One hidden turn or mirror swaps the rows below in pairs. Which row is each named row swapped with?
The rows were stretched afterwards, more along some directions than others.
j_272: [  3.2  22.9  18.4 -29.9  -0.7  -8.5 -14.0  22.9   4.2   3.2   0.1 -19.8
   9.2  -5.1 -19.3 -14.5]
j_683: [  5.1   9.2 -12.2  -9.6  -0.5  11.8  -3.8 -22.2  12.5   6.2  17.9 -25.4
   4.8 -11.8 -11.9  13.1]
j_384: [ -3.1  18.4  12.0 -28.9  -5.2   0.7 -15.1  23.4  -0.8   2.1  -2.6 -18.8
   3.8  -3.3 -18.6 -17.3]
j_907: [ -4.3  18.0  17.9 -29.1   0.0  -2.9 -11.8  21.2  -2.7   4.2  -1.7 -22.2
   7.4  -6.6 -17.1 -17.9]
j_513: [ -8.5   2.0 -16.6 -20.6 -18.9  23.1  17.5   2.8   9.6  -2.9   8.7  -7.4
 -19.7  -3.3 -12.9   6.2]
j_821: [-13.5  -1.0 -23.3 -18.7 -17.5  30.6  16.9  -1.3  13.9   4.7   5.0  -6.9
 -20.7  -0.6  -8.6   5.6]
j_789: [-15.4  -7.1 -26.2 -15.9 -18.3  32.1  15.6  -5.8  14.4   2.5   7.4  -4.2
 -23.7  -1.7  -8.8   5.6]
j_918: [  4.4 -11.3 -20.8  24.6  -1.9  -1.1  20.2 -14.2 -10.5 -24.7   4.5  23.9
 -10.6  -3.8  -2.6  -5.8]
j_469: [ -9.1  -0.6  15.0  19.3  18.4 -35.8  -0.1  -3.9 -27.2 -14.3   7.0  -2.3
  20.3  -9.0 -10.3   1.4]
j_245: [ 12.7 -15.2 -11.7  30.7  -0.1  -4.9  19.6 -15.0 -18.4 -32.2   4.5  16.9
  -5.6  -8.5  -2.5  -5.6]
j_638: [ -5.2   1.4  11.6  17.3  17.8 -29.9   2.0   2.8 -32.8  -8.8   5.0  -5.7
  24.2 -13.1 -13.2  -2.5]
j_80: [  2.5   4.9   7.0  18.2  13.8 -33.0  -5.1   4.1 -26.7  -7.0   8.4  -5.6
  22.9  -8.4 -13.6   2.7]
j_349: [ -0.7   3.5   7.1  18.2  11.3 -36.1  -4.9   0.2 -27.5 -15.6  14.6  -5.3
  21.0 -10.5 -10.8   4.9]
j_453: [  9.5 -13.6 -12.1  27.3  -3.8   3.1  19.5 -12.6 -19.6 -30.2  -2.1  21.7
 -10.4  -2.4  -4.4  -8.4]
j_575: [ 12.6 -11.5 -14.4  26.8   3.8  -1.3  24.9 -18.8 -12.4 -29.3   4.1  19.5
  -7.5  -2.8  -1.4  -6.0]
j_21: [-12.1   2.8  10.9 -10.0 -14.9   9.1 -21.0  -7.0 -17.7 -20.4  -0.6 -15.2
  -1.2 -11.8 -17.0   4.9]
j_7: [-10.9  -0.5 -20.3 -20.2 -16.1  25.7  15.6   1.7  11.8  -3.0  11.4  -5.1
 -18.5  -3.8 -11.8   5.0]
j_498: [ 13.4 -11.5 -16.5  25.3  -1.9  -5.6  20.3 -10.2  -7.9 -26.4   7.2  22.3
  -5.8  -3.9  -1.5  -5.9]
j_337: [ 16.7  -8.0 -18.0  23.7  -4.5  -6.3  13.5 -15.4 -11.4 -34.1   9.4  16.3
  -5.7  -6.9  -4.5  -5.2]
j_861: [  2.6  24.3  16.8 -29.9   3.3  -7.0 -12.0  22.8   5.2  -1.9   0.3 -17.9
   1.8  -2.8 -22.6 -17.2]
j_837: [ 11.1  11.0 -14.8  -0.8  -0.6   9.4  -4.6 -21.8   7.6   0.6  16.8 -20.6
   3.0  -7.7 -10.4  11.4]
j_77: [ -8.8   4.3  11.5  -1.6 -12.7   4.3 -22.7  -7.4 -22.8 -25.1  -4.0 -11.4
  -3.5  -7.7 -15.5   6.7]
j_176: [-12.0   1.0 -22.4 -19.1 -20.6  28.1  20.0  -3.4  10.9  -1.1   7.7  -2.3
 -18.0   0.1 -15.3   6.3]
j_984: [ -0.7   4.9  10.9  14.8  14.0 -36.3   1.0   3.5 -34.2 -14.8   5.0  -0.4
  24.4  -6.6 -17.5   0.3]
j_601: [ -2.6  20.2  17.4 -28.1  -1.8  -6.4 -14.5  21.9   0.8   5.7   1.0 -22.6
   9.3  -5.3 -17.5 -13.7]
j_47: [ 14.6 -19.4 -17.6  25.8  -4.1  -1.1  20.6 -21.5 -17.0 -26.0   6.9  17.2
  -3.6  -5.2  -2.6  -7.2]
j_391: [ -1.2   5.0   5.4  13.4   8.7 -34.5  -2.6   4.7 -33.0 -10.4   8.1  -2.2
  23.4 -10.9 -13.5  -1.2]
j_33: [ -5.3  18.7  11.4 -30.3   2.8  -1.0 -14.2  20.0   5.2   8.4   0.7 -22.7
   5.2  -7.6 -22.6 -13.7]
j_913: [  0.2   1.4  11.6  17.4  11.5 -38.0 -10.8   3.9 -33.4 -16.8   9.0  -4.8
  23.3 -10.1 -14.5   3.5]
j_715: [  7.5 -21.2 -20.2  28.1  -5.1   2.7  13.6 -11.8 -14.4 -23.3   4.4  18.2
  -8.6  -9.0  -2.1  -3.9]
j_684: [  0.3  20.5  19.4 -30.6   4.6  -8.2 -13.2  24.5   0.8   0.2   1.1 -21.4
   7.4  -7.4 -17.6 -13.4]
j_583: [  0.9   0.2   8.9  22.6  16.8 -36.4  -4.6  -2.1 -32.9 -17.5   6.7  -4.0
  21.1 -10.5 -16.7   3.2]
j_932: [-12.0  -4.2 -24.6 -16.5 -20.1  33.2  18.7  -7.1  11.7  -0.6   3.1  -1.3
 -23.4   2.1 -11.3   2.9]
j_126: [-14.1  -0.2  16.4  -1.9 -11.8   3.4 -19.6  -7.4 -24.0 -24.0  -6.1 -10.7
  -3.0  -9.1 -14.6   3.6]
j_662: [-14.6  -4.7 -18.1 -20.3 -22.3  31.9  17.5   2.5   8.2   1.3   6.0  -8.5
 -19.4  -8.8  -9.4   3.0]
j_248: [ -2.9   6.1   9.4  15.6  15.3 -38.3  -5.5  -3.7 -32.8 -21.0   6.4  -6.2
  20.2  -9.6 -17.5   8.0]
j_256: [ 12.9 -11.7 -11.3  26.1   3.2  -4.5  17.5 -19.6 -19.0 -34.1  -0.5  19.7
  -9.3  -1.4  -4.5  -7.6]
j_307: [ 10.2   6.6 -17.7  -1.5  -1.3  11.7   1.0 -25.6  11.5   6.1  19.5 -20.3
   3.5  -8.4 -11.0  10.0]

Swapped with j_453: j_80
Swapped with j_984: j_498
Swapped with j_256: j_349
Swapped with j_918: j_391
Swapped with j_683: j_21
Swapped with j_513: j_861
Swapped with j_469: j_47

